In the data rows, the value 128 means zero.
Here are some points, each followed by its number:
vec![115, 105, 130, 137, 145, 162, 80, 153, 0, 48, 85, 93] 0
vec![102, 80, 143, 86, 179, 121, 137, 150, 15, 133, 39, 89] 1
vec![137, 128, 128, 109, 124, 177, 95, 138, 46, 91, 120, 148] 2
vec![101, 98, 145, 127, 163, 136, 101, 114, 103, 50, 131, 133] 3
vec![115, 112, 159, 154, 143, 88, 159, 149, 60, 125, 123, 115] 4
vec![106, 97, 160, 71, 169, 79, 185, 162, 0, 105, 88, 78] 5
vec![170, 153, 65, 143, 80, 137, 109, 81, 251, 118, 212, 170] 6
vec![113, 129, 102, 186, 103, 130, 130, 136, 199, 182, 135, 146] 7
vec![135, 142, 132, 166, 110, 106, 122, 124, 179, 117, 147, 164] 8
vec![134, 109, 159, 142, 137, 90, 152, 117, 124, 146, 113, 109] 9
vec![134, 103, 137, 175, 137, 146, 129, 160, 149, 119, 117, 124] 10
vec![103, 135, 111, 181, 127, 87, 169, 141, 107, 141, 101, 108] 11
vec![162, 105, 101, 209, 107, 193, 81, 149, 255, 203, 145, 201] 12
vec![153, 154, 126, 128, 83, 137, 92, 117, 202, 108, 159, 151] 13
vec![116, 104, 121, 120, 133, 125, 109, 117, 103, 107, 97, 127] 14
vec![178, 182, 89, 163, 50, 142, 101, 82, 255, 158, 186, 186] 15
vec![90, 74, 146, 157, 166, 148, 126, 205, 82, 145, 89, 121] 16
vec![117, 100, 133, 158, 126, 126, 121, 153, 182, 139, 129, 110] 17
vec![178, 191, 81, 78, 48, 140, 111, 47, 231, 86, 237, 179] 18
vec![154, 171, 163, 62, 91, 75, 187, 117, 142, 152, 123, 100] 19
vec![141, 169, 76, 101, 94, 113, 130, 92, 140, 100, 225, 178] 20
vec![156, 140, 144, 156, 140, 148, 151, 122, 188, 189, 106, 138] 21
vec![106, 112, 159, 99, 152, 143, 130, 146, 97, 110, 100, 96] 22
vec![144, 92, 145, 123, 129, 102, 169, 152, 130, 135, 94, 130] 23
New points follow, each followed by the number of its nearest point above, looking only along the 2 directions in which the numbered points spread most.
vec![158, 181, 108, 33, 125, 77, 170, 78, 52, 120, 137, 114] 2
vec![174, 128, 79, 171, 91, 203, 92, 113, 255, 157, 165, 202] 15
vec![128, 140, 146, 158, 114, 144, 103, 130, 135, 100, 113, 136] 9
vec![89, 67, 147, 191, 170, 151, 133, 220, 79, 173, 54, 70] 16
vec![122, 163, 164, 76, 129, 132, 160, 111, 115, 79, 175, 145] 19
vec![116, 145, 141, 104, 122, 178, 107, 120, 102, 73, 170, 130] 19
vec![114, 146, 136, 132, 105, 108, 156, 113, 133, 133, 160, 132] 19
vec![115, 146, 152, 72, 125, 76, 208, 82, 3, 95, 131, 92] 0
vec![155, 141, 120, 122, 113, 113, 136, 116, 172, 158, 150, 154] 8
vec![112, 120, 135, 92, 182, 125, 146, 143, 32, 130, 92, 102] 0
vec![92, 89, 137, 99, 160, 144, 127, 165, 84, 117, 96, 110] 4
vec![135, 164, 109, 130, 88, 110, 133, 82, 186, 143, 192, 143] 13
vec![106, 99, 134, 122, 201, 191, 91, 162, 6, 114, 61, 83] 1
vec![122, 128, 102, 169, 112, 105, 149, 142, 196, 171, 100, 134] 21
vec![134, 135, 139, 43, 178, 107, 157, 97, 66, 100, 125, 83] 2
vec![90, 148, 159, 114, 133, 55, 184, 122, 31, 133, 118, 94] 0
vec![130, 135, 148, 25, 145, 171, 139, 123, 96, 96, 126, 93] 2
vec![155, 116, 86, 211, 97, 161, 77, 141, 255, 164, 173, 211] 12
vec![118, 122, 119, 140, 167, 135, 130, 121, 125, 136, 115, 135] 9
vec![96, 86, 135, 92, 157, 155, 121, 159, 47, 99, 71, 86] 0
vec![135, 173, 101, 159, 106, 115, 93, 105, 175, 134, 192, 186] 13
vec![97, 125, 180, 33, 177, 195, 115, 135, 0, 26, 62, 73] 5
vec![138, 109, 127, 108, 112, 121, 130, 110, 211, 158, 143, 141] 8
vec![91, 115, 165, 160, 141, 137, 121, 128, 52, 63, 131, 91] 22
vec![129, 182, 110, 127, 103, 120, 111, 62, 152, 68, 206, 160] 20
vec![161, 162, 127, 107, 76, 119, 130, 107, 184, 132, 185, 175] 13
vec![160, 143, 102, 95, 112, 189, 88, 90, 173, 122, 145, 171] 13
vec![118, 128, 116, 91, 155, 144, 111, 139, 83, 129, 136, 136] 3
vec![125, 115, 120, 220, 71, 160, 91, 143, 196, 149, 140, 152] 7
vec![145, 137, 113, 126, 83, 105, 145, 113, 180, 144, 170, 150] 13
